One vector is turned by the same rotation once a step. Each row is the vector after some number of steps, and that number follows the row.
The counts run from 0 to 223.
[-69 -15   0  45  -2  10   1 -16   0  -4  -8 -15  32 -30 -12  -5 -12 -24
  43   0  33   9 -24  20  24  -6  -5   5   1 -27  25 -15  14  12 -38  37
   3   3 -20   8   1] => 153
[-15  34  26  20  10 -23 -20 -12   2   7   7  -5   2 -27   7 -40  24  -1
  34 -15  21  -7 -17  16  12 -34   2 -33 -10 -12  36  43 -32  14 -28  28
  -5  53   4 -11   3] => 83
[ 25  -4  11  47  11  -3  16  24  35   2 -47   7  39 -12  -3 -52   6 -30
  30  10  13   5 -31  11 -12  -1 -22   2  -7  -2  10   6  15  20 -30  34
 -24  25  17 -15  13] => 58
[ 24  -2   4  42  15 -28  21  -3  19   5 -52   1  46 -29   8 -27  33 -15
  35   8  -2  -4 -19  22  -2 -22 -26  14 -10  10  24  10  24  20 -27  14
 -36  34 -13 -19  15] => 54
[-33 -10   7  52   5 -13 -16  -2 -17  18 -19  -2  16 -49   1 -20  -3 -19
  32  23  61  18 -29  12  14   8 -18 -15  22 -15  27  32 -15 -11  -1  -2
   1  14 -11 -35  -9] => 120
[ -4  -2  -4  55  27  20  29 -26  27   2  13   4  46 -36  10 -20   8   3
  28  22  22  28 -18   9   2  42  -2 -15   8 -18  34  12  11  10 -26  13
 -21  37   4 -28   1] => 107
[-22 -30  -2  43  -5 -31 -10   3 -19   4 -14  -2   6 -15  32 -15  28 -18
  43   3  30  16 -23  17  34 -49  15 -18  -3 -19  35  32   0   3 -44  20
  -8   3  -6 -10  39] => 32
[-26 -20  14  37   3 -16 -22  10   8  -3 -47  -6  14   3 -13 -46   0 -42
  43  -9  42  14 -49   0   9 -19 -16  10   4 -10   6   5   3  10 -37  42
  -2  16   2   0  29] => 203
[ -8 -16 -13  36  13 -14 -10   0  -8  17 -16  -7   9 -21  44  -1  26 -21
  36 -12  15  19 -25  -8  24 -32  21 -37  -2 -29  41  40  -6   3 -49  23
  -7  -4   7 -23  31] => 34
[ -5   1 -19   3  20 -33  -4 -11 -22  31 -38  -1  23 -18  20 -26  21 -26
  14  -6   2   9 -10  32 -13 -24  -2  -7   4  23  55  31   5   6 -43  58
 -27  13   6 -17  19] => 44
[-19 -20  -5  38   6 -23 -12   0 -15  12 -14  -4   2 -19  38  -8  25 -20
  33  -8  23  18 -18   3  31 -42  12 -26  -3 -18  47  39   3  -3 -45  19
  -9   6  -1 -21  36] => 33
[-17  13 -21  46   8   7  17   9  -4   3 -38  -6   9 -46  16 -13  -1 -18
  21 -19   0 -27  15  12  22 -35 -26 -25  -1 -20  43  27  -2  -6 -35  18
 -34  19 -23 -26 -19] => 0
[ -9  -7 -19  47   7 -10  -1   7 -12  26 -29   1  26 -44  39   4   6 -30
  40  -2  15  13 -16  14  15 -32  12 -36   3 -19  40  31  -6   3 -31  24
  -3 -34   8 -26  17] => 174
[-40  17   4  15  25  -6   5 -42   6  13  15 -14  42 -45  -8 -20  15  -8
  23  15  16  21  -4  12  -7  13  -3  -8 -18   0  45  24   5  24 -27  42
 -13  51  14 -10   4] => 100
[ -9 -10  21  41  28 -12 -22 -10  23  -1 -34  -2  27 -24  -1 -21  15 -30
  49  -8  34   8 -65 -20  11   4 -10  -7   5 -29   4   9  -6  10 -16  18
  10  31   3 -26   1] => 69
[-20  42 -11  44   4  16  15  -6 -14   9 -26   0  25 -59 -15 -21 -35 -14
  30 -13  22 -22  -4  26   4 -11 -14 -26   4 -21  31  25 -27   9  -5  38
 -21  11 -11  -5 -25] => 135
[  5  -7 -15  16  17 -14  -6  14  -2  36 -34  17  31 -15  36 -25   7 -31
  32   1   2  12 -32  34 -10 -15   3 -26  11   8  38  12  -7  11 -41  55
 -11 -20  19 -26   5] => 41
[ -9  25 -20  51   7  20  20  18   7   7 -43  -6  17 -43  18 -12 -10 -22
  28 -25  -2 -29   4   6  16 -29 -20 -31  -7 -22  39  20  -7  -2 -31  26
 -27   5 -12 -25 -20] => 1
[-18  -6  14  26  31  -5 -27 -16  17  -5 -38 -16  16 -19  -7 -32  15 -34
  34 -15  35  17 -43 -38   6  -4 -14  -3  -6 -24  16  25   7   9 -22  27
 -12  51   5 -19  19] => 67
[-68 -17  -1  39   3   6  -3 -22   1  -4  -4 -19  25 -24   0   5  -1 -19
  37   1  26  11 -20  16  28 -18 -11   5   0 -25  34 -11  17   8 -40  34
  -3  22 -31   7   3] => 154
[-29  16 -13  41   0  27  15  27  19   6 -35 -13  23 -18   3 -36 -24 -41
  22 -16   0 -18  -1  16  -1 -15 -22 -21  -9 -12  31  -4   4  12 -49  52
 -25  -9   6  -3 -14] => 7
[-74  -7  -6  41  -5  16   4   1   5   1  -6 -30  18 -13  -7 -32 -12 -33
  17   1  24   2   4  17   4  -9 -32   1  -1 -11  37 -11  19   5 -53  45
 -17  20 -10  -1  -7] => 149
[  0  -4 -24  30   7 -21  18 -12 -15   7 -54  -3  41 -32 -11 -20  -2 -24
  32   1  15  -4 -13  37   0 -32 -12  21  -9  13  34  11  22  26 -26  48
 -25  13 -15   2  19] => 187
[-16  31  24  21  12 -14  -5   2  23  19   5  -9  21 -34  31 -28  37  -9
  25  -4  -3  -7   0   6   4 -16  -7 -42 -14  -9  42  30 -14   7 -41  18
  -5  38  26 -41 -17] => 89
[-28 -25   4  44  -2  -8   1   6  -4  -8   1   6  10  22  19 -37  10 -13
  40  -2  34  13 -28  40  21 -28  17   2  19 -18  29   4   3   4 -60  48
 -16   8 -18  10  32] => 26
[ 11   5 -14  22  19 -35   7 -24 -14  14 -46  -1  41 -39   3 -20  27 -19
  31  -2   2   1  -9  29  -4 -37 -10   4 -17  11  41  32  13  23 -20  32
 -23  31  -7 -13  25] => 49
[ -8 -18   6  37  14  -2 -16  13  17  -4 -44  -4  13   5 -10 -53  -7 -38
  33 -15  39  17 -47 -12   3 -11  -8   1   5 -22   5   2   4  12 -39  48
  -6  12  11  -3  22] => 202
[-33   2  -8  52  14   2 -11  -8 -13   1  -5 -12   3 -32  -5 -32 -15 -16
   6  15  61  30 -12 -11   2  18  -7 -19  18 -21  40  46 -11  -9 -17  15
 -16  30   7 -30  16] => 117
[-17 -15  17  28  20 -16 -28  -4   5   7 -38   2  18 -16   7 -16  12 -28
  60 -25  35   3 -65  -9  20 -18   0  -6   5 -31   3   8 -17   9 -25  29
  10  18  -3 -12   9] => 208
[ 29  -7   1  38  25 -17  22   4  23  -4 -48   0  34 -22  12 -35  29 -18
  25   1  -7   0 -10   6  -5 -12 -26   8 -15   6  30  14  30  17 -34  19
 -39  47   1 -25  16] => 55
[-54 -20  -4  35  18   5   0 -17  11  -8 -22 -17  28 -26  13   5  10 -23
  40 -17   6  -1 -14  -2  30 -27 -12   5  -9 -25  34 -11  32  13 -50  33
 -12  24 -30   1   3] => 16
[ 12   8 -23  13  20 -14   3 -15 -13  29 -43   6  40 -32   5 -20  -1 -24
  28 -14   9  14 -25  25 -16 -19  15  -7  -2   9  39  31  -3  25 -22  60
 -18   1  23  -2  18] => 46
[ -2  -5  12  41  13  -2  -7   6  23   0 -39  -9  25  -9 -22 -50  -9 -37
  34  -4  42  18 -44 -12 -11   1 -10   4  -8 -13   5  16   5  24 -24  44
 -13  23  26 -10  26] => 63
